Each row is where one point has got to under a steady rotation. How many steps took it there?
The counts run from 0 to 597.
[ 13 -19  -7  14   6 -19   3 -13  23   2  19  -6  -1  -9  11  -3  11 -24
  22   9  26 -11   7  -5  -7   3 -22 -15  22 -12   2  -8 -10   7 -27] => 456
[ 31   4  -3   0  14 -25   9  -8  -5  27   1  14  -2  15   9 -15  -7  -2
  20 -15  -6  -8  -5   6  13 -10 -19 -20  16  -6   8 -12  13  -5   2] => 259
[  1  14  -8 -14  11   4   1 -14  -5  12 -18 -17  -8  22 -11 -18  -4   7
  15 -24  -6 -25  12  -2 -13 -24 -13   1   1  34  -6   8  16  -6  17] => 344
[ 17   7  10  -2  24  -8  -6 -14  21   1  -2  -4   3  -3  -6  15  13 -22
  -4  -8   5  14  19 -10  28 -13   8   7   3  -7 -16  32   5  -7  23] => 411
[ -3 -15   4  -6   9   8 -13 -19  -6  24  -5   2  -5  12   1  32  14  -2
 -19  -4  -2 -12  36  21  -1 -14   2   2  -2   3   9  -5 -15  23   8] => 531
[-21  -8   8 -13  -5  16 -14  11 -25 -11 -11   6  -1 -19  -6   6   5  25
 -17  18  -2   8   4   6 -29  18   9  11 -16  -5  -3 -13  -8  24 -10] => 91
[ -3   0 -29  20  -7  -6  -1  11 -18 -33   4  -1 -11 -11  19  -1  -8  13
   1  26   4  20 -22   5 -15  15   4 -21  11 -24  16   9 -11   6 -15] => 210
[ 10  14  22 -17  11  11   5 -18   4 -13 -15  -4   7   4   9  16  18 -10
   3 -13   9  22  18   2   6  -5  18  11   7   6  -3   2  -1 -30  35] => 152
[  6  -9  21   4  -7   4  -2 -20  16  29  16  27  12  -7  -1  37   3   3
  -9  10  17  -6   3  21   9   7   4  -2  22 -21   0   4  -6  10 -15] => 24
[  9   9   7  18 -26  13   5  24 -18  25  11  12  14  13   4   4   7  -7
 -22   2   5   3   1  40   2   3 -16  13  10   4 -12 -21  -7  -4   3] => 528
[  3 -17   6   7 -17   4 -26  -7  -2  14 -14  -4   6 -10  24  27   0  22
  12  11   1  -6  -8  19  -6  -1  13   9 -12 -19  19 -14 -10  20 -20] => 264
[ -9 -11 -18   0  10 -25  -4 -22  10 -11  18  -7 -14   4   2   7 -10  -1
  15   9  -3 -11   7  -9  21  -2  -4 -24  22   3  14  30 -14  11  -8] => 447
[-22   1  -1 -19  16  -3  14  -4  33   4  16  -8  -2 -12  -4   7  -7 -40
   1  -3  14   0  15  -9 -21   6 -22 -16  10   2  -8  10   4  -1  -1] => 164
[-22 -12 -19  -1 -23  -3  -4   2  17  17  12 -24   0   6   5 -26 -12   0
   7   2   0 -16   0 -13  20 -21   7  -7  -3 -13  17  -1 -11  -1 -27] => 233
[  5 -22   7 -19  12  20  -4 -21  -1  11 -34  25  10  -4  17  16   4   2
 -16 -14   2  19   7   6  15 -15   5  -2  -3  -6  16 -16  -9  16   0] => 272
[ 11  12  -3  14   1  -8   3  25 -14  23  17  -9 -17   6 -25 -16  -5   5
  10  -9   1 -36   0   7 -18   2 -15   9 -12  16 -19   0  17  -1  -5] => 559
[ 38  -8  -9  18   4 -21   8  -9  12  12  -1   2  19  16  12  -2  16  -9
  21 -23  16 -18  10  -4   0  -5 -10 -10  22  -9   5  10  20   1 -11] => 0
[ 10  17   6 -14  14  15  -9   0 -27   3 -30   3  12  -2   0 -12  17  27
   1 -19   4   8   3   7 -13 -10  -2   5   5  11 -12 -10   3 -11  24] => 572
[-20   8   5 -12  -6   4 -10   9   2 -25 -11 -30  21 -26  11  11  13  15
  24   2   1  11 -10  -7 -18  22   1  19  -3  11   2   0  12  -2   3] => 384
[ -8  13 -11  14 -15  -4  -6  26 -23  26  14  -7  -1  12  -3 -18 -17   9
   4   7 -14 -15  -6  18  -5  -4 -30  -2  -3   0  -4 -18   0  11 -16] => 526
[ 18  -9   0   9 -16  14   8  21 -33  -9  -9   6   6  16   0  -4  11  12
  -8 -20  -5   5  -9  12  15   4   8  24  -5  26   2 -13   5  -3   0] => 537
[ -2  -2  -7   4  -3  -8 -15   9 -20   9  -2 -11   0   0  -3  11   0  31
  19  -3  -7 -34  -5   5 -22  23   1   5  -3  23   3  14  10  22   4] => 557
[-12  12   0 -34  23 -11  -8 -26   0 -13   2   5 -13  -5 -23   5 -21   7
  25   8 -10 -15  -2 -18  -1   0   2  -3  -6  25   1  21   8   7   0] => 361
[ -3   2 -23  21 -16  -7 -16  20  -6 -17   8   0  14 -11  10   5  -5  19
   8  19   8  12 -27   3  -4  14   9  -5  15 -20   9  17  -3   1 -19] => 211
[ 31  -4 -11  26   0  -4 -11   4   9  16 -23 -14  12  -8  29   2  26  19
   8 -18   8  11   0   0 -10 -11  16  -6  19 -26   3  10   7  -4   4] => 453
[ -1  -3  -6  11 -33  20  15  -7   0   1   7  11  22  17  10  -8  -3  -1
 -20  -7   9  15 -13   4  27 -15  -4  -4  30   2   6   4   4 -14  -5] => 236
[ -4  -6  -9  -9  -6  14  -3  21 -15  13 -30  -2  12   2   5  10   4  24
  -2 -31  -9 -10  -1  -2  -6   9   7   8   3  32  13   7  14  13  17] => 84
[ 28 -12   3  -4  14  -5  21 -18   0 -17   4  28  -8  10   5 -29   2 -20
   4  -5   7  10   4  -9  21 -10   0 -16   8 -16  14  -5  -1 -15 -14] => 466
[-18   5   0 -17  -2   3   0   3   0  34   4  -7  12  11 -17  -3   0  12
 -21 -17  -5 -31  20  -4   5  -1  -4  -3   8  29   1  16   8   7  18] => 549
[  2  -1  -1  -4   6   1 -21  -1 -24  -5 -20   0   2  -6  -5  22  -6  37
   3   3  -8 -16  -5   9 -22  11  15   2 -13  15  10  11   2  21   1] => 556
[  9   3   3  -7  11   9  -1   2 -33 -25  -6  27 -12   8 -10   9   5  19
  -9  -5   3  10   7  19 -11   4  29   4  -4  13  10  -5 -32   1   6] => 554
[ -6   3  -1 -25  14 -12  14  -9 -15 -19   4   0 -19   2  -2 -20  14   0
  14   2   6 -19  17 -12 -37   8   8 -10  -8   0   9 -14 -17 -10  -4] => 122
[  4  17   6   0  15   2  -5  -3  20  14 -10 -14   5  -6  -7  13  -3 -14
  22 -27   3   0   5  -9   5 -10 -13  10   9  31 -18  17  19 -13  29] => 377
[  0 -13  -5   4  11 -20 -14   0  10  -7  -2 -14  -2 -24   6   1   2  11
   7  14  -5   0   3 -24  -5   2  24 -12 -16 -30   6  28   8  14 -14] => 437
[-10  -4   1 -27   3   7  -1 -15  -5  20   8   2   2  25 -11  12  -9 -24
  -2   1   7 -15  30  21  -3  -9 -23  -8  -2  10   0  -6  -3  20 -15] => 78
[ 27  -4  -9  36 -12   4   2   8   0  -3 -13  -9   5   1  27  -1  22  21
  -1  -8   4  11 -19  -1  -1  -7  25   1  18  -9   1   8   5 -17  14] => 452
[  2  29   8 -10  25  -3  -6  -1  18  14   1  -4   4 -18  -9  17  10  16
  15 -14  18  -8   9   5 -39   9   1  -6  19 -13 -13   8   6  -5  15] => 368
[ 23  -5   2  17  10   0   3   3  -7  12 -20  20   8 -12  26   6  13  23
   2 -20  -4  13 -21  11   3   8 -10 -13  37  -9  14 -12  -5   1  11] => 486
[ 12  -1 -15  30  -8   1   6  19 -10 -16 -17 -27 -13   5  15 -30   1 -15
  -1  -1  -7  19 -12  -5  -8 -12  -3  -2 -14  -8   5  -2  23  -7   2] => 192
